Each row has a name. Each question is about the rows just above it.

[104 152 104 104  87 166 133] : j694
[106 109 146 103 164 132 180] : j145
[ 97 104 145 104 151 110 140] : j32
[150 154 138  84 189 150  95] : j723
[119 136 134 104  87 166 131] : j477
[ 97 145 104 151 104  96  92] : j114
[123  94 149 117 155  69 193] : j929
The next entry after [151 110]: | [140]
What is the next entry after [152 104]? | [104]
What is the next entry after [104 151 104]? | [96]
Give the next entry after [ 97 145 104 151 104]. | [96]
Give the next entry after [109 146 103]. | [164]
Give the next entry after [106 109 146 103]. | [164]
What is the next entry after [ 97 145 104]? | [151]

[116 113 111 162 127 125] : j864
[139 126 109 117 127 145] : j723
[117 109 139 126 157 111] : j32
Give the next entry after [126 109 117 127]. | [145]
The next entry after [113 111 162 127]: | [125]
What is the next entry after [117 109 139 126]? | [157]
What is the next entry after [126 157]? | [111]

[135 133  94 115 139 102 123 103 117  85 110 174 140  98 126 128  98 125
 134 122 106 126 129 122  83] -> j587
[149 135 151 113 162 143 117 125 120 157 161 110 111 135 107 155 116 151
 160 147  98 110 102 118 183] -> j145
[149 133  94 115 139 102 123 103 120  85 110 174 140 135 126 128  98 125
 134 122 106 126 129 122  83] -> j920
[135 133  94 115 139 102 123 103 117  85 110 174 140 104 126 128  98 125
 134 122 106 126 129 122  83] -> j864
Give the next entry after [140  98 126 128  98 125 134 122]. | [106]
Whose row is [135 133  94 115 139 102 123 103 117  85 110 174 140  98 126 128  98 125
 134 122 106 126 129 122  83]? | j587
Whose row is [135 133  94 115 139 102 123 103 117  85 110 174 140 104 126 128  98 125
 134 122 106 126 129 122  83]? | j864

[ 97  96  99 125 112 113 113  96 121 122  92  94 116 106 120 120 110  99
 111 106 111 126  95  91 119 105 116 112 113 110  99  96  98 106 102  99
 117 115 106 101 109 123  97 118 101] = j694
[144 152  96  83 132 130  93 111 130 151 154 136 138 108  78 121 106 134
 126 110 121  97 129 147 102 146 139 133 130  81 145 156 150 145 155 119
 114 120 148  98 152  84  88 142  94] = j145
[158 167 135 164 152 155 137 147 138 136 153 150 138 145 134 137 136 152
 138 138 140 126 150 154 141 149 148 148 136 144 150 142 147 146 140 144
 134 134 144 129 136 140 137 137 151] = j920
[155 174  87  71 141 139  83 108 138 170 173 147 150 105  62 127 100 146
 130 106 127  87 137 163  99 162 153 145 138  66 162 175 169 162 172 123
 112 123 167  85 170  72  73 156  86] = j114
[172 164 152 126 157 154 138 156 154 164 171 161 156 148 130 151 147 155
 160 149 150 144 158 167 135 164 152 152 158 131 158 178 165 161 175 154
 153 156 168 158 170 129 151 163 133] = j864
[175 169 162 175 123 112 123 104 125 140 135 123 130 106  87 118 103 124
 117 105 116 100 118 130 107 133 133 127 122  88 133 135 134 133 135 112
 110 115 134  91 136  94  85 133  97] = j477
[144 159  91  79 134 133  89 108 131 155 159 139 142 106  74 122 103 138
 124 108 123  91 132 152 101 150 144 137 131  77 153 159 157 151 159 119
 111 118 152  90 156  80  80 144  94] = j929
The next entry after [158 167 135 164 152 152]: | [158]
The next entry after [175 169 162 172 123 112 123]: | [167]
Give the next entry after [110 121  97 129 147 102 146 139 133 130  81]. | [145]
The next entry after [152 152 158 131 158 178 165 161 175 154 153 156]: | [168]
Give the next entry after [140 144 134 134]. | [144]
The next entry after [ 88 133 135 134]: | [133]

[189 122 172 172  70] -> j587
[ 71  97 174 170  68] -> j723
[ 97  71 172 172 181] -> j144
[ 97  71 172 176 117] -> j864
[101  77 189 160 101] -> j187
[101  77 189 123 101] -> j32
The next entry after [189 122]: | [172]
The next entry after [189 123]: | [101]
Which row holds [101  77 189 160 101]? | j187
Give the next entry after [189 122 172]. | [172]
The row with [189 122 172 172  70] is | j587
What is the next entry after [189 160]? | [101]

